[[ -2   3  11  14  30  -2]
 [  3   0  54  -1  66 -21]
 [ -5  -6 -11   1 -23 -22]] ==> -2

[[-27 -24  -5  14 -11  18 -16]
 [-18   6 -35  -5 -15  46  33]
 [ 20 -56  31  -2  27  16 -61]] ==> -27

[[ 54  18  14 -17  14  54]
 [-15 -60  -3  41 -22 -15]
 [ 36  11  16 -12  -2  36]] ==> 54

[[ 10 -61  32  16 -30  38  -9]
 [ 41 -27 -13  58  17  33 -28]
 [-17  18  30 -28  28 -40 -13]] ==> 10

[[-45  32  71 -19]
 [-34  13 -44  21]
 [  4  57  36 -69]] ==> -45

[[-27 -21  54  -1]
 [ 27  21  -1  -2]
 [-20 -39  60 -34]] ==> -27

[[ 52  -7   2  -1  -1]
 [ -1  -9  23   6  34]
 [ 13  -4  -2  -7 -70]] ==> 52

[[ 53 -21   2 -44]
 [-46  66  37  11]
 [-45  -6  -7  16]] ==> 53

[[48 -7 20 55 36 30]
 [39  1 18 69 28 26]
 [40 -4 13 62 35 26]] ==> 48

[[ 18 -11 -30 -72  10]
 [-21  23  42 -14  13]
 [-45  30  59  11  17]] ==> 18
---
[[51  2 71 55]
 [52  2 75 62]
 [48  2 55 28]] --> 75

[[387 249 828 225 955]
 [770 442 284 888 331]] --> 225

[[ 730  -43  429  157 -566 -566 -327]
 [-821  459  -39  263 -756 -425 -129]] --> -566

[[666 332 250 874 271 480 666]
 [657 344 255 903 299 493 698]
 [687 345 223 897 278 536 730]] --> 493

[[118 166 178  27  88 104]
 [137 203 137 201 141 183]] --> 88

[[8 7 0 3]
 [2 1 3 2]
 [3 2 1 1]] --> 3

[[4 4 4 5 4 7]
 [4 5 5 3 5 1]
 [4 4 5 6 4 6]] --> 5

[[322 278 226 415 275]
 [536 432 579 843 833]] --> 415

[[114 134 121  89]
 [156 100  43  98]
 [150 212  25 124]] --> 43
---
Q:
[[-27,31,16,-37,24,-8,39],
[14,36,44,33,-15,53,-40],
[-4,-15,2,-24,-30,43,15]]
A: 24

Q:
[[4,-53,-32,-16],
[4,-16,37,43],
[36,-43,-68,-26]]
A: -53

Q:
[[28,-12,39,11,-32,-3],
[-55,-10,-45,-10,26,4],
[35,28,24,-13,-27,-20]]
A: 11

Q:
[[16,9,22,-9],
[-5,63,33,-48],
[-11,8,-2,-17]]
A: 9

Q:
[[2,53,3,12],
[29,-27,-22,-12],
[39,21,29,-8]]
A: 53

Q:
[[-23,-36,4,18,-4,-4,45],
[-13,-14,0,8,15,-10,69],
[64,-15,-16,42,-20,22,-61]]
A: -4

Q:
[[13,59,-17,31,-32],
[-20,-28,-44,9,21],
[6,-67,-49,60,-63]]
A: -17

Q:
[[0,11,-63,3,5,-2],
[3,12,-41,-6,1,-7],
[7,-1,-5,-3,-3,2]]
A: 3

Q:
[[-37,-37,56,2],
[-67,-67,69,-64],
[-10,-18,55,-48]]
A: -37

Q:
[[-53,-55,6,41,-2,-21],
[37,-39,-37,-43,-31,-28],
[-58,34,-13,39,35,-23]]
A: 41
---
[30,-66,25,-27,47,18] 25
[-64,-6,-2,-21] -2
[61,-66,31,-18,69] 31
[-47,-29,-22,-41,-73,24,-27] -22
[-28,-72,4,-20,-35,1] 4
[15,36,-26,-10,-54,22,41] -26
[-37,13,-27,74,-61] -27
[15,-57,-35,-69,-55] -35
---
[[ 11  -2 -53  -1   7  36  27]
 [-10   3  46   1  -2 -36 -32]
 [-17   1  51  -1  -6 -36 -30]] ==> -10

[[-32  41  24  59  14  28  34]
 [  1   9   4  -2 -15  -2  13]
 [ 23  10 -19 -24   3   2 -20]] ==> 1

[[ 36  10  -6   5]
 [ -9  10   5 -18]
 [ -8 -12 -20  69]] ==> -9

[[ 15  19  21  -4   2]
 [ -6  -1   2  16  17]
 [-26 -33 -37  62  58]] ==> -6

[[  8 -25 -23  -7   2]
 [ 48  41  29  10 -27]
 [ 17  58  14 -25  10]] ==> 48

[[ 19  29  18 -50  46 -22  29]
 [ 22  23  21 -58  39 -18  23]
 [ 12  42  17 -30  49 -30  42]] ==> 22

[[-28 -29  57 -12  41]
 [  2   2  21  13   8]
 [ -6 -11 -47   7 -53]] ==> 2
---
[-0.144  0.172  0.028 -0.057] result: -0.144
[  33.274   19.310 -103.907  149.153   32.603   -1.192] result: 33.274
[-125.4  -36.6  -64.2  138.7   40.1  -14.2] result: -125.4
[ 0.1 -1.3  1.1  0.0] result: 0.1
[ -7.361   9.633  11.948 -11.545] result: -7.361
[-90.62  13.50 163.13  11.66] result: -90.62
[-0.13 -0.12  0.02 -0.01  0.14  0.08] result: -0.13
[  9.860  16.718  15.491 -13.752] result: 9.860
[-0.13 -0.07 -0.02  0.14 -0.01] result: -0.13
[ -3.776  10.022   9.204 -12.916 -11.411] result: -3.776
---
[ 10.16 -16.28  -3.89  19.23   4.63  -6.36] gives 10.16
[  6.6  -8.0  10.3  -6.9 -19.0  -4.9  11.8] gives 6.6
[ 0.299 -0.972 -0.038  1.380  0.642] gives 0.299
[ 1.40 -1.13  0.45 -0.05  1.49 -0.73 -1.00] gives 1.40
[ -82.7 -131.1  154.0   43.3] gives -82.7
[-13.75  18.49   8.24 -18.77   7.99] gives -13.75
---
-15,-44,7,23,-49,-64 --> -64
-27,52,0,4,-9 --> -9
-13,65,-35,-44,-26,8 --> 8
-1,34,-43,46,63 --> 63
-53,-24,25,43,-22,22 --> 22
-17,20,64,44,-20,-18 --> -18
